In the rows, 128 means zero.
A: several groups of rows, each row roughly a mix of its group's hidden directions
A (114 x 11)
[[148 118 141 132 151 195  88 146  95 162 157]
 [117 101 147 117 148 120 134 180  85 182  91]
 [120 112 156 174 110 131 135 194 122 169 160]
 [159 114 147 174 130 105 168 144 172 153  83]
 [137 111  91 118 115 103  88 123 205 111 118]
 [113 100 141 178 115 149 137 151 140 147 200]
 [125 140  89 154 109 155 178 176 135 145 173]
 [ 66 172 119 155  80 141 145 154 128 108 114]
 [154  72 131 153 114  92 142 194 125 119 123]
 [ 86  94 152 158 135 122  85 171 107 143 171]
 [127 115 141 129 153 161  74  89 122 128 192]
 [175 130 137 135 155 131 157  49 151 132 127]
 [ 62 116 114 115 109 117  73 157 117 107 156]
 [134  98 135 131 147 170 149  80 137  93 188]
 [104 147  94  73 104 114 172 143 159 127  87]
 [160 104 144 153 143 159 129  55 115 143 165]
 [202 160 123 131 120 110 164 132 174 143 120]
 [125 113 153 131 198 145  97  90  81 125 128]
 [100 125 123  75 146 112  88  84  82 143 103]
 [164  87 132 144 142 173  70 137 163 115 144]
 [158 155 124 140  92  95 171 173 118 147  82]
 [152 138 137 182  78 152 176 158 128 105 141]
 [ 90 135  84  83  99  87 123 151 136 101  91]
 [123 126 133 130 151 138 200  98 120 187 113]
 [156 134 144 137 186  90 141 146 153 141  69]
 [162 107 131 170  99 154 125  92 139  74 165]
 [175 142 146 163 120  81 153 113 167  98  93]
 [128 140 141 162 120 140  86  63  98  92 156]
 [182 149 122 113 136 128 177  71 124 108  96]
 [169 152 145 123 132 102 100 113 126  69  73]
 [ 91 154 121 133 133 165 112  73 127  76 161]
 [ 98 177 118 136 110 126 149 154 195 156 105]
 [114  98 162 175 130 116  80 136 126  97 181]
 [ 98 161 111 120  88  84 129 194 143 113 122]
 [116 129 124 113 131 205 137  99 116  76 151]
 [159 170  95 114  80 117 140 172 154  91 116]
 [ 92 117 145 152 138 160 111 105  85 122 195]
 [174 162 115 124 126 104 126 142 139  69  75]
 [143 146 120 132 110  90 172 169 162 129  69]
 [109  88 133 175 114 170 119  87 134 107 174]
 [125 103 120 129 154 133  95  73 143  63 156]
 [111 152  98 112  98  99  99 111 159  59 131]
 [184 190 114 105 113 100 156 116 146 102 130]
 [124  83 139 155 185 163  92 136  91 139 148]
 [ 99 163 117 117  60 132 157 179 129 135 144]
 [113 134 116  78 137 100  57 112 118  98 153]
 [157 107 141 144 114 162 109  78 150  66 149]
 [ 88 139 117  75 148  92 143 126 138 189 141]
 [136  67 113  95 117 140 107 103  92 100 175]
 [105 136 150 123  71 124 134 193 131 171 113]
 [168 113 140 162 115 117 164 165 163 186 134]
 [162 141 119 153 118  97 136 131 211 122 103]
 [114 142 110 114 111 116 142 188 129 112  55]
 [145 123 129 111 111 130  85 128 144  51  87]
 [133 155 127  85 169 106  96  76 148 167 112]
 [127 133 138 109 123 112  54 153  97  89 163]
 [160 164 143 126 111  58 104 162 137  95 131]
 [128 117 105 140  87 108 171  93 139  72  90]
 [160 143 119 141  80 134 197 156 112 107 102]
 [ 99 140  96 108 135 168 145  60 129  90 115]
 [ 94 114 109  88 155 157  69 108 123 145 167]
 [135 124 143 127 168 135  66  69 132 142 162]
 [ 85  91 135 153 124 142  98 125 125 119 202]
 [137 158 114 125 123  68  96 144 128  65 103]
 [140 154  84 115 116 144 202 139 165 146 123]
 [ 87 141  84 121  80 136 128 124 142  62 128]
 [152  88 134 143 131 166 103  93 103  69 157]
 [126 112 136 124 141  52  70 104 114 139 114]
 [111 135 144  97 106  94 133  46 155 129 140]
 [154  90 114 155  62 120  93 158 128 123 160]
 [165 110 159 184 141 139 145 108 176 106 160]
 [127 156 121  89 130  78 125  57 132 109 109]
 [ 99 149 129 113 157 136 117  50 149  89 127]
 [ 84 130 109 111  83 135  99 118  63  99 134]
 [141 104 125 153 188  94  88 170 110 138 100]
 [107 160 128  77 117  82 109  79 118  99 102]
 [133 120 133 151 106 188 148 119  77  94 168]
 [147 121 110 133  94 121 160  99 177  63 115]
 [104 107 149 148 183 140 129  83 111 153 180]
 [150 120  92 146 160 123 167 182 157 168 104]
 [100  95 139 153 130 164  98 118  97 110 195]
 [166 104 138 101 177 131 148 174 125 180 114]
 [102 115 162 150 170 140  68  87 122 109 153]
 [ 68 129 108  89 148 119  86  85 130 126 161]
 [118 156 134  85 155 125 134 158 113 135  51]
 [154 149 122  96 155 180  90  97 120 132 179]
 [104 131 127 140  99 144 194 136 118 141 192]
 [156 158  98 115  58 166 151 122 126  95 130]
 [159  96 126 127 137 110 158 168 144  83  69]
 [124 149 135 116  72 173 164  90 144 103 162]
 [126 148  89 105 124 188 172  78 132 125 137]
 [169 143 128 105 164 127 148  48 136 127 116]
 [ 99 111 109 117  93  93 160 146 104  69  93]
 [137 170 138 168 109 160 136 149 163 184 157]
 [184 159 148 124 176 120 135 118 136 176  91]
 [128  92 124 139  87 139 154 134  79 115 193]
 [150 154 116 125 116  81  99 174  87 133  79]
 [114 165  88  90  88 132 170 175 113 130 113]
 [ 95 177 127  86 148 136 109 101  82  86 135]
 [111 112 126 157 106 159  77  92 145  83 169]
 [107 111 144 141 131 188 120 107  82 140 183]
 [153 114 109 129  76 114 196 126 144  86 132]
 [144 154 101 159 108 134 167 182 162  87 146]
 [165 125  95 120 108 157 109  68  77 122 142]
 [ 95 116 142 188 121 110 144 172 167  90 117]
 [173 170 134 120 138 139 146 181 127 127  69]
 [125 150 122 114 121 159 153  57 128  86 166]
 [ 96 109 154 130 174  88  72 104 137 115  98]
 [141 149 141 130 125 105 165 183 170 150  77]
 [171 101 124 115 120 157  89  88  77  96 143]
 [140 105 115 165 131 157 154 183 126 188 145]
 [ 96  93 171 140 175  83  94 123 140 157 133]
 [113 123 136 135 122 137 129  88  99 152 213]
 [152 132 145 102 201 105 137 116 149 174 109]]

one row of each group, then the others: which group is each in?
[142 133 131 111 148 145  92  51 125 140 173]  (31)
[129 148  98 126  89 135 197 167 137 135  90]  (20)
[168 165  94 115  74 127 158 125 153  91 104]  (56)

[ 86  84 100  67 117 117 134 126 124 134 174]  (31)
[115 193 127  92 121  84 105 162 116 116 160]  (20)
[130 128 136 110 193  75 115  88 130 138  90]  (56)
[108 119 140 116 160 125  58 103  84 154 154]  (31)
[167 110 158 149 190 147 129 165 150 167 127]  (31)
[160 132 101 101  79 140 185 103 115  88 120]  (31)
[126  95 170 134 182 165 137  75 140 149 136]  (56)
[105  93 135 133 163 169 109  72 123 159 167]  (20)
[138 113 119 133 114 100  60 129 178 105 168]  (20)
[125 146  90 145  94 138 155 151 162  72 171]  (56)
[ 87 131 132 111 115 180 161 193 151 130 121]  (56)
